(in the rows, 128 means zero)
The rows below come in pairs that one turn or mirror swaps. Which row does each named row swap with?
The rows were stretched afterwards, more along some directions than others.
Redus: [118 102 157 161 142 151 138 115 124  92 114 114 152 106 147  93 143 146
 126 154 127 118 140 113 131 133 132]
popom: [110 128 175 153 154 166  97 107 105 101 118 115 142 127 152 132  98 147
 134 126 136 128 136 128 131 103 117]
muli: [124 142 149 124 117 115 139 116 139 110 113 142 120 115 157 121 134 135
 130 120 138 107 115 121 107 115 143]
suge: [125 100 160 142 148 163 128 101 100 116  87 100 160  94 150 114 143 141
 139 136 127 103 123 124 113 129 143]
fivap: [100 111 190 169 119 156 127 108 112 108 121 111 160  83 116 119 125 117
 101 117 112 119 152 129 123 134 132]
Kerak: [109 118 152 160 151 116 146 105 136  96 105 130 143  91 152 117 149 137
 108 141 145 126 143 117  90 132 146]
zef: [120 117 194 162 142 141 138  92 131  91 108 120 166  95 148 121 116 157
 113 103 135  79 155 104  88 144 140]
pasug: [123 116 160 163 157 157 146 114 137  98 113 119 156 103 148  97 152 127
 112 143 129 127 145 109 117 144 134]
seve: [121 143 157 124 121 120 140 113 131 103 120 142 120 109 151 124 125 140
 121 122 143  89 131 125 105 120 132]
Kozug: [122  86 171 166 140 143 130 107  93 124 101 105 169  94 121 115 131 142
 125 102 123 110 132 101 134 151 154]
Gima: [ 93 122 177 170 114 163 124 104 121 114 124 120 159  81 125 113 128 117
 106 123 105 129 157 129 128 136 144]
vokiz: [125 130 172 152 164 159 142 130 141 115 112 126 158  97 152 115 126 145
 129 117 125 114 131 120 109 135 119]
dute: [ 78  91 174 160  98 147 130 115 122 123 117 106 158  76 144 132 151 156
 116 141 126 143 142 123 122 149 136]
lomi: [ 86  88 168 152  91 140 135 124 129 109 111 104 146  79 144 122 153 144
 118 150 132 138 133 133 121 145 132]
Zit: [ 96 115 188 163 114 170 121 109 113 112 125 114 153  70 112 114 124 117
 107 119 113 116 172 130 118 137 146]
sebap: [131 147 159 132 121 120 144 113 150  98 116 141 122 118 163 117 124 144
 124 124 136  94 121 133 101 117 125]
sumat: [101 116 166 157 146 105 143  98 144  86  99 121 143 109 158 123 157 140
 106 132 149 120 135 110  75 125 142]
Pabok: [107 126 161 156 150 106 152 104 134  94  98 122 142  93 155 117 154 140
 114 130 147 122 137 103  75 125 149]
mif: [ 88  88 175 171  98 144 148 114 122 103 102 104 145  87 161 126 153 168
 128 139 128 141 131 127 116 147 129]
Zovik: [118 125 154 163 148 100 153 100 131  94  95 124 137 106 168 116 150 145
 114 126 150 117 135  98  76 133 155]
Vaka: [ 90  96 178 163  88 136 148 125 135 119 114 110 145  86 164 120 154 171
 130 146 129 144 128 128 133 150 129]
Bezuz: [130  87 168 163 154 143 140 111 100 104  96 110 173  95 130 108 135 142
 129  98 126 100 121  92 130 143 154]
kur: [106 124 183 152 150 160  91 111 104 101 126 118 150 124 138 139  99 142
 131 113 128 131 128 116 137 103 119]
Sader: [ 96 115 186 156 151 164 105 115  92  96 118 103 144 130 137 139  93 140
 136 116 122 136 125 107 144  98 123]
tofe: [111 129 176 129 149 143 115 125 107 118 109 124 140 108 125 129  99 154
 143 117 135 109 134 105  96  93 123]
Doseb: [ 82  94 170 156  91 136 128 108 120 102 119 113 141  98 159 139 139 161
 121 150 125 149 125 127 132 135 123]
Kof: [115 109 158 155 134 159 142 111 133  99 107 106 150  99 156 102 153 138
 111 151 120 125 140 113 131 144 137]
Gegot: [112 111 173 157 124 162 146 117 125 103 118 103 147  86 154  95 154 135
 122 152 120 127 147 115 138 144 135]
linan: [114 128 158 161 150  98 146  99 146  91  97 127 144 106 164 120 149 143
 102 122 152 117 135 100  72 134 148]
Retuf: [105 114 159 170 124 117 125 102 123  94 128 119 142 118 150 126 121 148
  94 138 108 126 144 111 122 139 129]
Fipe: [116 102 162 151 148 174 118 114  98 117  99  98 167 103 127 113 131 124
 137 125 118 115 114 127 122 112 129]
Pizo: [122 125 173 152 148 150 148 136 137 130 117 129 160  82 147 115 125 154
 122 107 125 114 146 113 116 151 123]
mebel: [122 101 157 163 136 159 132 108 131  92 119 112 152 105 141  95 145 129
 100 145 128 108 146 120 130 152 135]
ladar: [135 132 154 134 133 116 149 113 145 100 100 129 123 119 149 119 129 134
 119 122 139  94 112 131 101 116 125]
Zod: [112 107 196 172 133 163 133  84 117  91 112 116 161  83 146 118 111 152
 114 109 129  80 167 110  86 147 140]
tele: [122 108 162 165 151 160 144 120 109  97 115 111 150 109 141  97 146 140
 120 134 123 122 140 103 131 139 132]
zir: [128 113 150 161 138 152 145 116 125 103 111 116 149 101 147  94 146 139
 125 141 125 108 138 109 129 144 137]
babi: [ 90 117 190 168 112 163 124 114 119 109 132 117 157  73 116 110 121 117
 111 112 107 116 164 125 123 139 141]
popal: [131 136 169 154 160 156 146 134 144 123 120 135 163  95 152 106 124 147
 133 108 124 106 143 113 106 148 132]
Ruveb: [106 132 184 161 121 158 127 115 122 118 123 118 152  76 126 111 125 113
 118 124 109 126 164 129 121 131 147]
neza: [106 128 168 145 163 159  87 113  92 112 122 118 151 128 133 137  91 146
 136 125 127 120 125 116 153  96 121]
romin: [130 142 154 133 117 115 139 116 141 115 115 140 124 110 157 123 121 150
 128 125 131  99 120 131 116 122 138]
ter: [121 143 155 125 131 130 121 117 143 107 117 141 129 119 150 120 122 148
 130 121 139  94 118 129 105 105 129]
giku: [119 124 189 145 155 161 147 135 139 120 110 126 165  95 164 119 138 149
 136 100 135 117 138 101  91 137 135]
bes: [115 123 143 170 149 103 141 100 136  96  94 124 147 106 153 115 153 135
 102 128 146 106 130 112  87 139 146]
zasop: [114 111 201 166 120 145 144  87 120  87 115 116 152  86 164 118 119 162
 118 113 133  77 163 112  91 151 138]
kideg: [107 133 181 138 150 139 124 132 116 122 107 117 144 104 122 123 102 157
 138 124 127 117 140 111 109  97 115]
rotig: [137  94 160 158 148 146 141 106  99 113 109 113 173  88 127 106 134 134
 129  99 129  98 127  91 121 145 162]
zama: [111 118 149 166 151 106 144 108 131  98  95 119 148 105 151 123 159 129
 116 134 147 129 127 108  84 126 152]
kog: [114  93 167 156 150 178 120 116  93 109  99 104 164 114 147 112 127 147
 149 131 114 125 115 126 123 116 130]
tosef: [124 135 170 146 154 157 146 127 150 121 113 133 158  90 163 112 129 157
 133 116 131 114 138 120 105 141 123]
bebok: [105 116 185 161 156 166  96 113  92 106 125 115 156 117 138 131 103 152
 133 118 129 126 136 117 145 113 117]
nev: [ 94 113 165 170 118 129 125  94 112 101 121 117 144 102 149 124 128 149
  97 134 107 132 151 108 112 134 136]
Subef: [ 93 118 165 165 123 127 119  91 110  86 126 114 137 114 149 126 121 138
  93 138 110 130 144 109 115 126 129]
fomop: [ 96 113 170 166 115 127 125  89 116  88 133 121 138 113 151 123 126 149
  95 131 107 124 147 109 114 132 131]
tapo: [ 87  91 177 163  96 137 142 124 113 107 114 104 145  95 159 124 154 150
 130 137 135 151 133 112 125 149 146]
senan: [130  92 165 166 139 139 140 106 115 109  97 106 167  98 124 112 134 130
 120  94 129  94 116 106 123 144 146]
tuta: [102 111 160 156 116 135 121 100 123  97 138 132 134 110 152 122 127 144
  98 142 108 132 151 122 117 134 128]
Limir: [114 126 157 160 154 108 142 107 137  91  97 117 146 102 161 121 149 132
 113 140 148 124 140 108  79 128 149]
zoni: [ 97 129 186 166 116 149 128 114 124 108 127 119 155  82 116 115 116 123
 107 121 109 124 155 130 129 127 129]
tenu: [ 98 133 176 143 141 160  82 106 100 102 123 115 147 117 139 142  93 145
 138 123 127 130 132 120 141  92 124]
pone: [103 129 185 132 145 145 117 121  99 105 112 110 142 113 129 130  98 143
 143 126 125 115 136 108 107  94 123]
Nonug: [124 122 172 152 153 155 144 131 143 121 107 126 152  95 159 115 128 161
 133 120 124 113 134 126 112 141 112]
muso: [121 114 156 151 144 151 136 108 127  96 115 109 139 110 149 104 148 122
 117 139 135 118 143 107 116 138 143]
lar: [ 92 128 185 165 114 159 120 107 135 114 124 125 148  88 119 120 117 126
 102 118 112 124 169 138 114 130 127]
sal: [118 100 156 151 144 175 124 108 104 118  97 100 161  96 137 115 127 136
 146 137 115 127 119 129 114 112 137]
pake: [ 85  91 178 154 105 141 135 125 125 117 107 101 159  87 159 128 154 161
 129 161 126 149 130 128 133 136 131]
furim: [130  85 169 166 137 148 143 114  91 116  99 102 178  90 125 109 128 141
 137 102 124 103 117  90 134 143 157]
Peg: [104 116 161 163 124 133 123  92 125  91 123 118 143 108 145 121 122 139
  87 134 107 120 152 116 114 135 125]
nufi: [118 123 182 154 141 156 140 127 147 128 112 130 162  86 159 117 132 146
 133 104 126 113 149 118  97 150 133]
Dib: [106 108 151 172 122 126 127  97 122  95 124 117 142 116 144 123 134 134
  94 137 101 127 138 114 121 137 133]
dunir: [123  99 170 164 129 136 159 117 132  94 113 104 146 105 159  98 151 132
 117 143 123 121 142 106 133 157 142]
Tis: [ 99 127 181 151 145 167  91 111  97 105 134 118 150 118 139 133  94 147
 133 119 125 135 137 115 149 105 119]
ranup: [ 97 115 154 170 115 123 110  94 120  97 120 118 140 115 140 124 130 133
  91 130 109 124 141 118 117 133 129]
ved: [ 87  79 174 170  88 143 149 120 128 107 117 111 157  76 159 113 151 171
 127 153 117 134 140 129 126 158 128]
Bapug: [113 123 155 158 151 104 143 105 127  92 101 125 143 109 156 122 141 140
 112 127 156 117 133 108  82 128 145]
buz: [128  98 163 154 141 176 132 108 108 111  84  95 165 100 147 107 130 136
 151 132 119 115 115 121 110 118 140]
Binur: [ 84  90 171 173  90 151 133 117 122 117 110 106 155  81 149 123 146 162
 131 146 121 142 137 131 126 144 130]
Ruvo: [ 89 103 173 161 121 124 129  96 111  87 132 115 144 109 140 124 134 138
  91 135 108 122 146 106 119 135 130]
zof: [126 133 155 124 118 129 139 120 138 111 114 137 118 107 146 119 127 143
 127 122 140  92 129 131 100 122 137]

Swapped with dunir: pake
Swapped with tofe: Zod
Swapped with kog: Bezuz
Swapped with Doseb: pasug
Swapped with Retuf: Limir
Swapped with kideg: zasop
Swapped with Sader: giku
Swapped with bebok: Nonug
Swapped with Kozug: suge

